One vector is turned by the same rotation once a step. Each row is the vector after some number of steps, and that number follows the row.
The counts run from 0 to 46.
[ 32.1 -21.5  63.2  26.6  20.8  12.8 -13.4  18.2  -6.8  39.5 -21.7   3.6
 -36.5 -45.6  -6.6  -0.6 -49.5 -11.2] -> 1
[ -9.6   4.5  56.8 -36.8  12.9  -9.0  39.2  26.3 -10.5  35.9 -54.5  19.7
  -6.1  -5.3  -1.6  28.6 -44.2 -25.6] -> 23
[ -3.4  11.5  65.8 -39.6   8.1  42.9   2.6 -26.9 -28.3  37.8 -10.0   4.5
   2.5 -14.0   9.8  23.6 -52.4   9.0] -> 43
[ 18.5   8.4  44.2  23.3  17.2  -9.4  -7.6  38.0  -4.4  41.1 -49.0   5.5
 -35.9 -31.0  -1.7   7.0 -49.6 -31.9] -> 4
[ -8.3  18.7  48.9 -23.7  16.7  -9.4  34.2  34.9 -14.1  38.2 -57.9  17.3
 -15.1  -3.9  -1.7  25.4 -35.4 -30.1] -> 22
[-16.6  32.8  51.5 -48.3   0.1  -1.1  26.8   8.5 -25.0  28.1 -40.0   7.8
   0.3   7.6   2.2  39.6 -46.5 -23.0] -> 38
[ -4.6  -8.5  72.2 -40.3   5.9  10.7  38.8   2.4 -10.2  38.0 -36.9  19.3
 -11.5  -7.1  -7.9  29.6 -45.2   2.2] -> 26
[ -3.6  18.4  73.9 -40.3   4.2  29.4  16.5 -27.8 -24.7  40.9  -7.9   1.7
   3.6  -4.5   5.9  28.9 -55.6   8.3] -> 42
[-22.0  48.0  39.0 -20.0   9.4   6.4   7.7  21.4 -28.8  42.6 -50.5  11.6
  -9.9  -5.8   8.7  34.7 -41.4 -18.7] -> 35
[  0.1  -6.1  62.3 -29.4  21.5  38.2   9.7  -1.6 -18.8  41.2 -28.6   8.0
 -23.6 -19.3  -2.5  34.8 -51.6  17.7] -> 29
[ 33.4 -22.2  65.1  19.1  19.8  11.8  -5.4   7.5  -3.3  41.8 -20.7   6.2
 -33.4 -40.3  -5.8  -2.1 -56.4 -15.3] -> 0
[ -5.1  19.1  48.1 -19.5  25.6  35.9  -7.2   5.4 -30.3  44.5 -39.2   5.3
 -32.5 -19.6  -4.2  31.3 -55.5  12.0] -> 31
[ -9.4  48.2  51.0 -14.9  12.7  35.7 -19.6  -6.7 -43.3  38.4 -21.8  -3.4
  -9.7  -8.0  11.2  21.7 -53.3   4.5] -> 46
[ 27.6  -6.8  57.6  15.9  18.9   7.9 -16.3  30.5  -2.4  45.0 -31.1  -5.2
 -36.6 -39.0  -0.1   2.8 -43.4 -18.8] -> 2
[ -2.7  26.6  42.5 -10.9  21.8  -2.2  10.9  43.3 -17.0  45.6 -65.9   8.4
 -26.4 -12.2   1.1  21.1 -43.3 -26.9] -> 20
[-12.4  35.4  41.2 -12.7  28.2  35.1 -12.2  18.1 -29.0  46.5 -47.5   1.9
 -31.1 -13.1   4.9  27.2 -49.9   3.5] -> 32
[ 15.0 -16.5  70.8 -19.2   2.8 -20.2  40.9  26.3   9.5  28.5 -44.0  17.5
 -10.9 -15.6  -7.0  11.7 -42.3 -33.6] -> 9
[ 23.2 -28.8  71.5 -16.4  10.6   3.6  36.3  14.5   5.6  29.1 -41.9  22.8
 -18.4 -22.1 -12.5   9.2 -40.7 -15.9] -> 11
[ -4.1  13.1  59.5 -21.8  26.4  44.3  -1.0   2.5 -22.9  49.6 -30.1   8.5
 -29.0 -15.9   5.0  21.6 -51.1  21.2] -> 30
[  3.8   0.1  69.6 -45.5  12.2   2.8  43.4   8.7  -3.9  35.0 -39.1  23.8
  -8.1  -5.9  -5.2  21.0 -45.7  -9.0] -> 25
[ 19.8 -26.3  69.5 -15.7   6.2 -15.6  38.8  20.1   5.5  33.5 -38.7  17.0
 -12.5 -13.6  -4.1   9.9 -44.9 -22.1] -> 10
[ 10.0  -1.1  46.4  10.5  12.0 -26.6  13.9  39.5  -4.5  39.2 -51.7   9.7
 -21.8 -18.9  -4.4  11.6 -43.7 -45.9] -> 6
[ -0.6  17.1  42.1  -3.1  21.9   2.2   1.5  37.6 -14.3  46.1 -61.6  10.7
 -34.7 -15.5  -2.4  22.5 -45.6 -16.9] -> 19
[ 14.5 -11.7  63.9  -7.0   9.4 -28.1  32.9  27.4  -1.6  35.2 -43.3  15.6
 -17.5 -16.1   0.3   6.7 -37.5 -37.5] -> 8
[ 22.4 -31.1  68.7 -14.1  22.5  17.5  22.8  13.5   4.7  40.1 -35.7  20.1
 -31.3 -27.2 -12.7  12.6 -45.3   3.8] -> 13
[ -3.3   3.9  63.0 -39.1   6.0  -4.5  37.4  15.9  -7.5  31.5 -48.7  18.5
 -12.6  -1.4  -4.3  28.5 -38.6 -22.0] -> 24
[-18.4  42.7  40.5 -14.0  24.1  33.5  -7.2  16.3 -25.8  47.1 -49.4   1.5
 -25.3  -7.1  -4.8  31.4 -49.3 -11.6] -> 33
[ -8.5  19.1  40.7 -16.6  18.0 -11.5  23.2  34.6 -18.4  41.7 -57.3  11.5
 -26.8  -6.5  -2.2  32.9 -44.4 -29.3] -> 21
[  8.0   8.3  50.7   6.1  28.8  25.9  -2.0  27.7 -12.0  54.0 -48.3   4.1
 -41.3 -19.1  -2.0  17.6 -47.7   0.2] -> 17
[  3.1  18.3  42.6  -0.6  20.5  16.5  -1.8  34.9 -13.1  44.9 -50.7   8.3
 -39.1 -27.9  -3.5  23.7 -48.9 -10.0] -> 18
[-14.1  21.2  69.4 -48.1   0.2   7.4  35.4  -3.1 -30.7  33.0 -31.0  13.8
   8.6   4.2   3.8  34.3 -49.6 -11.6] -> 39
[ -5.6  36.2  55.8 -21.2  12.4  36.8 -16.2 -23.6 -31.1  47.6 -15.8  -0.1
  -9.8 -16.3  13.9  23.8 -59.9   7.5] -> 45
[ 21.2 -33.6  76.0 -19.0  11.0  10.7  30.6  10.8   6.6  34.5 -32.9  14.2
 -21.4 -23.8 -11.9  11.3 -51.3  -5.8] -> 12
[ 20.3   1.8  51.6  20.6  15.8  -3.4 -12.4  40.2  -9.1  47.5 -38.8  -1.7
 -34.2 -36.6  -1.3  -0.2 -40.2 -25.6] -> 3
[ 15.1 -16.1  61.0  -6.8  28.8  31.2   4.4  18.1  -4.0  43.9 -39.4   7.1
 -36.6 -32.3  -5.3  15.4 -50.6   7.1] -> 15
[-17.4  50.9  46.8 -28.7   8.8   4.1  17.4  19.0 -30.4  42.3 -47.8   7.1
  -7.3   2.1   8.7  34.0 -47.3 -28.3] -> 36
[ -7.4  17.5  71.0 -48.6  -1.4  24.1  29.2 -15.9 -23.7  28.2 -11.1  14.9
   5.5  -5.0   6.3  31.2 -56.3   3.4] -> 41
[ -2.3  20.1  64.5 -28.0   9.2  37.3  -2.5 -28.2 -38.6  41.9 -15.3   0.8
  -8.5 -13.8   5.4  24.8 -54.3  13.8] -> 44
